(in the rows, 128 means zero)
D: rows in several groups, each row roughly a mix of its group's directions (some rows in no group):
D (76 x 10):
[[147 128 136 108  78 103  87  95 116 167]
 [120 149  94 153 156  99  85 118  83 106]
 [171 158 165 146 117 107 161 156 163 113]
 [119 156 165 104  87 147 108 123  76 147]
 [104  81 105  95 130 164  98 147 114  94]
 [111 148 128 120 132 160  74  98  78 143]
 [143 153 130 179 113 101 159 164 132 169]
 [124  93 142 103 112 100  95  70 138 154]
 [180 126 129 165 107  94 157 153 127  94]
 [184 141 123 177 124 117 134  93  97 139]
 [ 81  92 114  92 112 149 126 118  89 160]
 [115 127 111 105 136  94  98 117  88  69]
 [193 121 132 156 124 128 108  81 104 120]
 [122  82 134  78 168 138 146 114  90 129]
 [129 129  93  83 140 150 120  87  77 136]
 [154 160 183 111  72 136 127 131 135 120]
 [127 167 162 113  91 117 109 133  68 124]
 [158 125 177 103  92 139 104 105 170 122]
 [144 135 175 117 107 171 159 136 156 168]
 [117 101  98 136 200 125 161 139 132 134]
 [175 162 157 164 100 107 140 102 136 155]
 [ 53 119 163 118 128 157 137 127 140 117]
 [134 149 145 186 106 113 147 150 179 123]
 [180 152 132 158 116 118 157  78 119 151]
 [ 96 131 132  98  94 122 104 122  60 132]
 [124 175 134 150 138 123  99 130  62 148]
 [128 137  99 116 147 160 179  82  95 129]
 [143 164 118 153 170  92 166  95 120 149]
 [130 115 153 120 143 169 177 142 152 177]
 [150 163 118 167 177 146  87 107 137 124]
 [146 147 163 124  51 131 121 128 147 132]
 [132  75 151 106 132  99 129  73 138 151]
 [ 83  88 168 110 120 119 120  85 151 141]
 [143 163 155 125 172  89 144  91 160 136]
 [115 159 166 156 146  84 107 169 153 130]
 [119 160 107 154 124 123  68 109  82 134]
 [170  83 123  91 167 110 136 127  94 135]
 [ 69 142 162 147 100 137 107 145 166 119]
 [107 108  94 152 170 127 108 163  88 101]
 [111 114  93 164 137 159 115 115 142 189]
 [124  98 152  85  87 163  97 136 155 110]
 [120 155 166 112  83 126 133 143  74 152]
 [144 138 137 110 149  57 142 134 169 117]
 [165 129 114 120 158 127 124 196  98 112]
 [188 119 106 130 164 120 168 150 102 124]
 [ 87 126  84  88 133 104 133 111 101 167]
 [153 164 179 110  83 111 128 138 118  97]
 [120 143  96 166  98  72 112 144  97 128]
 [123 177 133 159 147  88 170 129 137 160]
 [148  92 133  89 151 154  99  92 137  87]
 [163  92 111  83 156 117 124 101  87 142]
 [125 148 127 162 147 154 196 154 132 108]
 [146  69 146  89 144  95 109 104 120 146]
 [112  93 153  81 127 148 183 144 129 146]
 [111 123 151 142 158 147 174 185 131 103]
 [133 103 105 159 169 161 133 150 105  79]
 [177 145 125 188 117 136 161 112 107 132]
 [ 95 119 102  76 133  95  98 107 110 158]
 [136  86 143  99 177 130 153 167 100 116]
 [138 164 157 187 129 119 157 164 147 127]
 [149 159 114 168 150  82 138 104  98 158]
 [154 137 126 167 120 158 118 117 191 156]
 [121 135  99 120 106 158 199 109 124 152]
 [177 119 106 163 135 157 156  92  98 112]
 [160 143 152 137 191 144 159 138 160 120]
 [ 85 183 108 142 110 175 136 126 122 114]
 [162 104 115 154  84 181 141 125 104 113]
 [ 79 135 129  92  93 103 109 154 136 167]
 [197 145  85 141 137 117 149 123 107 134]
 [107  93  87 121 150  78 147 142 116  94]
 [111 117 145 141 116 112  65 182 122 117]
 [130 143 105 192 119 126 154 163  92 140]
 [125 169 126 143 147 131  77 111  72 128]
 [ 79 121 157 129  93 121  99  89 164 140]
 [179  92 128 116 170 108 154 159 106 126]
 [ 88 153 154 172 105 138 142 148 173 115]]
one row of each group, then the others: which group is each in?
[193  99 116 122 161 103 156 135 108 134] -> N
[136 167 122 145 156 107 188  99 135 152] -> U
[125 126 104 122 192 119 102 110 111  80] -> Q

[109 160 144 182 106 134 151 152 172 115] -> N
[177 107 142 167 105 165 107 133 116  93] -> U
[ 99 148 151  98 106  82  97 138 148 168] -> U
[157 141 147 126 152  87 162 154 141  76] -> Q
[134  89 111 135 153 140 164 132 193 136] -> Q
[125 138  84 175 138 112 147 139  75 148] -> U
